Some points:
0.58 & 0.55 & 0.97 & 0.02 & 0.75 & 1.35 & 1.64 & 0.33 & 0.10 & 0.14 & 1.41 & -0.51 & -0.79 & -1.08 & -1.43 & -0.34 & 0.39 & -2.11 & -2.52 & -0.41 & -0.62 & 0.08 & 1.31 & 0.73 \\
-0.90 & -1.29 & 0.03 & 0.71 & -0.41 & 1.28 & -1.58 & 0.06 & 1.04 & -1.06 & 0.28 & 2.40 & 0.20 & -0.32 & 1.07 & -0.55 & 0.28 & -0.56 & -0.74 & 0.08 & -0.52 & -0.93 & 0.51 & -0.55 \\
0.46 & -0.76 & 1.61 & 1.30 & 0.51 & -1.49 & 0.31 & 0.46 & -1.53 & -1.63 & -0.27 & -0.39 & -1.71 & 0.88 & 0.10 & 0.44 & -0.35 & 0.34 & 0.96 & 1.18 & 0.74 & -0.45 & 2.19 & 0.46 \\
0.40 & -0.27 & -0.25 & -0.05 & -0.46 & 0.16 & -0.24 & 0.51 & -0.39 & -0.21 & -0.06 & -1.43 & 0.25 & 2.27 & 1.62 & 0.28 & 0.58 & -0.24 & -0.49 & -2.26 & -3.03 & -1.61 & -1.01 & -0.56 \\
0.25 & -0.47 & 0.38 & -0.97 & 0.55 & 0.00 & 0.51 & 2.25 & -0.11 & -0.69 & -2.38 & -0.45 & 2.14 & 0.24 & 0.01 & 0.21 & 0.47 & 0.56 & -1.15 & -0.48 & 1.18 & -1.02 & -1.22 & -1.23 \\
-1.42 & 0.94 & 0.72 & 0.01 & 0.12 & 1.47 & 0.86 & 1.33 & 0.11 & 1.35 & 0.98 & -0.18 & -0.11 & 1.04 & 2.02 & 0.42 & -0.80 & 1.01 & 1.27 & -0.09 & 1.92 & 0.42 & 0.82 & 0.82 \\
0.08 & 0.41 & -0.14 & 0.62 & -0.48 & 0.22 & 0.66 & 0.11 & 0.01 & 0.90 & -1.25 & 1.25 & 3.17 & 0.67 & -0.61 & 1.32 & 0.18 & -0.90 & 1.04 & -0.07 & -0.47 & -0.06 & 0.91 & 2.56 \\
0.43 & 0.61 & 0.48 & -1.72 & 0.84 & -0.76 & 0.14 & 0.38 & -0.79 & 1.41 & -0.02 & 1.17 & 0.04 & -1.91 & 0.74 & -2.30 & -0.48 & 0.49 & 0.30 & 0.56 & -1.33 & 0.22 & 0.84 & -0.18 \\
-1.63 & -0.51 & 0.39 & 0.36 & -0.17 & -0.98 & -1.08 & 0.40 & 0.34 & 1.65 & 0.02 & 0.70 & -1.37 & -0.79 & -2.09 & 0.15 & -0.60 & 1.74 & -0.76 & -1.32 & -0.81 & 0.60 & -0.11 & 0.24 \\
-0.05 & -1.32 & -2.93 & -2.04 & -1.86 & 0.30 & -0.19 & -0.29 & -0.80 & -0.14 & -0.76 & -1.09 & -1.01 & 0.07 & 0.31 & 0.76 & -1.82 & 0.32 & -0.88 & 1.15 & 0.73 & 0.54 & 1.31 & 1.10 \\
2.04 & 0.04 & -0.55 & 1.78 & 0.72 & 2.12 & -0.10 & 0.46 & 0.04 & 1.26 & 1.05 & -0.02 & -0.83 & -0.73 & -1.50 & -0.78 & -0.03 & 1.44 & 0.52 & 0.92 & 0.01 & -1.02 & -0.82 & 0.02 \\
1.04 & 1.78 & 1.53 & 0.24 & -1.21 & 0.16 & -0.56 & -1.20 & -0.32 & -0.52 & -2.29 & -0.62 & -2.03 & 0.21 & 0.47 & -0.45 & 0.12 & 0.00 & -0.75 & 0.01 & 0.98 & 0.28 & -0.55 & 1.20 \\
0.79 & -1.13 & -0.11 & -1.65 & 1.08 & 0.37 & -0.01 & -0.31 & 0.59 & 0.30 & 0.13 & 1.15 & -1.41 & 0.72 & -1.41 & -0.27 & -0.74 & -1.61 & 1.60 & -1.25 & 0.46 & 0.19 & -0.77 & -0.79 \\
-1.47 & 1.08 & -0.68 & 0.24 & 2.17 & 0.52 & -0.30 & -2.39 & -0.39 & -0.95 & -2.16 & -1.60 & 0.16 & 0.33 & -0.47 & -0.29 & -0.39 & 0.22 & 0.52 & 0.91 & -0.44 & -0.92 & 0.38 & -0.41 \\
-0.98 & -0.71 & -0.88 & -1.33 & -1.18 & 0.11 & 0.19 & -0.25 & -0.36 & -0.79 & 0.11 & -0.93 & -0.87 & -0.39 & -0.44 & -0.25 & 4.52 & 1.01 & 1.64 & 0.53 & 0.55 & 0.60 & 0.63 & 0.90 \\
0.56 & 0.22 & -0.99 & 0.28 & 0.69 & -0.87 & 1.12 & -1.68 & -0.21 & 0.52 & 0.97 & 1.87 & -0.06 & -0.06 & 1.55 & 1.69 & 1.04 & 0.45 & -1.02 & -1.64 & 0.65 & -0.93 & -0.50 & -1.19 \\
0.81 & -0.63 & 0.25 & 1.07 & 1.03 & 0.20 & -1.36 & -0.55 & -1.51 & -1.50 & -0.57 & -0.87 & 0.96 & -0.62 & 0.56 & 0.29 & -0.28 & 0.37 & 0.13 & -0.84 & 0.55 & 3.02 & 0.16 & 0.99 \\
0.87 & 0.37 & 0.83 & -0.97 & 0.30 & -0.16 & -0.65 & -0.79 & 0.57 & -0.03 & 1.33 & 1.53 & 1.75 & 2.32 & 0.48 & 1.33 & 0.48 & 1.10 & -0.69 & 1.99 & -0.61 & 0.93 & -0.14 & -0.37 \\
-0.85 & 1.39 & -0.59 & 0.71 & -1.25 & 0.26 & 0.21 & 0.79 & -1.89 & -0.03 & 0.16 & 0.86 & -0.24 & -0.34 & -0.40 & 1.04 & -0.06 & -1.38 & 0.28 & 0.26 & -0.95 & 0.59 & -1.06 & -3.01 \\
-0.24 & 1.82 & -1.08 & -0.41 & 0.86 & -1.32 & -1.98 & 1.05 & 0.59 & -0.91 & 1.97 & 0.26 & -0.12 & -0.67 & -0.38 & -0.29 & -0.21 & -1.10 & 0.12 & -0.33 & 0.70 & -0.98 & -0.36 & 0.94 \\
-0.77 & -1.17 & 0.43 & 0.56 & 0.73 & -0.89 & 0.36 & 0.52 & 1.28 & 1.51 & -0.55 & -1.28 & -0.90 & 0.00 & 1.36 & 1.03 & 0.52 & -1.44 & -0.27 & 1.66 & -0.15 & 0.46 & -1.93 & 0.70 \\
-0.63 & -0.83 & -0.61 & 1.04 & -0.83 & -0.98 & 0.38 & -0.78 & -0.36 & 0.72 & 0.98 & 0.34 & 1.30 & 1.26 & -0.66 & -3.13 & -0.36 & -0.85 & -0.66 & -0.08 & 0.98 & 0.24 & -0.16 & -0.55 \\
-0.27 & 0.15 & -0.24 & 0.21 & -0.75 & -0.63 & 2.13 & 0.16 & 1.09 & -1.97 & 0.87 & 0.59 & -0.15 & -1.29 & -0.43 & -1.02 & -1.47 & 1.32 & 0.17 & -0.02 & -0.87 & 0.08 & -1.51 & 0.62 \\
-0.04 & -0.87 & 1.76 & -0.69 & -1.46 & 0.13 & -0.69 & -1.35 & -0.27 & 0.24 & 1.09 & -0.79 & 1.24 & -1.67 & -0.64 & 0.41 & -0.99 & -0.44 & 0.70 & -0.43 & 0.09 & -1.49 & -0.81 & -0.91 \\
0.94 & 0.61 & -0.34 & 0.69 & -0.27 & -0.56 & 0.23 & 0.79 & 3.17 & 0.42 & -1.03 & -1.95 & 0.41 & -0.13 & 0.15 & 0.29 & 0.00 & 0.24 & 0.67 & -0.05 & 0.25 & 1.15 & 1.89 & -1.50 \\
These points spread out most along one direction. Take the direction at right angles to it along which they spread out most. Go by this last direction. Where along it does each point below lie, from 0 to 99? The average is 50, and the first point in the table lies past the average. One standard deviation of the points above along it is 16.
-0.90 & -1.29 & 0.03 & 0.71 & -0.41 & 1.28 & -1.58 & 0.06 & 1.04 & -1.06 & 0.28 & 2.40 & 0.20 & -0.32 & 1.07 & -0.55 & 0.28 & -0.56 & -0.74 & 0.08 & -0.52 & -0.93 & 0.51 & -0.55 \\ 45
-1.47 & 1.08 & -0.68 & 0.24 & 2.17 & 0.52 & -0.30 & -2.39 & -0.39 & -0.95 & -2.16 & -1.60 & 0.16 & 0.33 & -0.47 & -0.29 & -0.39 & 0.22 & 0.52 & 0.91 & -0.44 & -0.92 & 0.38 & -0.41 \\ 45
0.81 & -0.63 & 0.25 & 1.07 & 1.03 & 0.20 & -1.36 & -0.55 & -1.51 & -1.50 & -0.57 & -0.87 & 0.96 & -0.62 & 0.56 & 0.29 & -0.28 & 0.37 & 0.13 & -0.84 & 0.55 & 3.02 & 0.16 & 0.99 \\ 48
0.25 & -0.47 & 0.38 & -0.97 & 0.55 & 0.00 & 0.51 & 2.25 & -0.11 & -0.69 & -2.38 & -0.45 & 2.14 & 0.24 & 0.01 & 0.21 & 0.47 & 0.56 & -1.15 & -0.48 & 1.18 & -1.02 & -1.22 & -1.23 \\ 22
-0.27 & 0.15 & -0.24 & 0.21 & -0.75 & -0.63 & 2.13 & 0.16 & 1.09 & -1.97 & 0.87 & 0.59 & -0.15 & -1.29 & -0.43 & -1.02 & -1.47 & 1.32 & 0.17 & -0.02 & -0.87 & 0.08 & -1.51 & 0.62 \\ 68
0.79 & -1.13 & -0.11 & -1.65 & 1.08 & 0.37 & -0.01 & -0.31 & 0.59 & 0.30 & 0.13 & 1.15 & -1.41 & 0.72 & -1.41 & -0.27 & -0.74 & -1.61 & 1.60 & -1.25 & 0.46 & 0.19 & -0.77 & -0.79 \\ 61
-0.04 & -0.87 & 1.76 & -0.69 & -1.46 & 0.13 & -0.69 & -1.35 & -0.27 & 0.24 & 1.09 & -0.79 & 1.24 & -1.67 & -0.64 & 0.41 & -0.99 & -0.44 & 0.70 & -0.43 & 0.09 & -1.49 & -0.81 & -0.91 \\ 54
-0.63 & -0.83 & -0.61 & 1.04 & -0.83 & -0.98 & 0.38 & -0.78 & -0.36 & 0.72 & 0.98 & 0.34 & 1.30 & 1.26 & -0.66 & -3.13 & -0.36 & -0.85 & -0.66 & -0.08 & 0.98 & 0.24 & -0.16 & -0.55 \\ 56
0.43 & 0.61 & 0.48 & -1.72 & 0.84 & -0.76 & 0.14 & 0.38 & -0.79 & 1.41 & -0.02 & 1.17 & 0.04 & -1.91 & 0.74 & -2.30 & -0.48 & 0.49 & 0.30 & 0.56 & -1.33 & 0.22 & 0.84 & -0.18 \\ 69
-0.24 & 1.82 & -1.08 & -0.41 & 0.86 & -1.32 & -1.98 & 1.05 & 0.59 & -0.91 & 1.97 & 0.26 & -0.12 & -0.67 & -0.38 & -0.29 & -0.21 & -1.10 & 0.12 & -0.33 & 0.70 & -0.98 & -0.36 & 0.94 \\ 63
-0.77 & -1.17 & 0.43 & 0.56 & 0.73 & -0.89 & 0.36 & 0.52 & 1.28 & 1.51 & -0.55 & -1.28 & -0.90 & 0.00 & 1.36 & 1.03 & 0.52 & -1.44 & -0.27 & 1.66 & -0.15 & 0.46 & -1.93 & 0.70 \\ 41
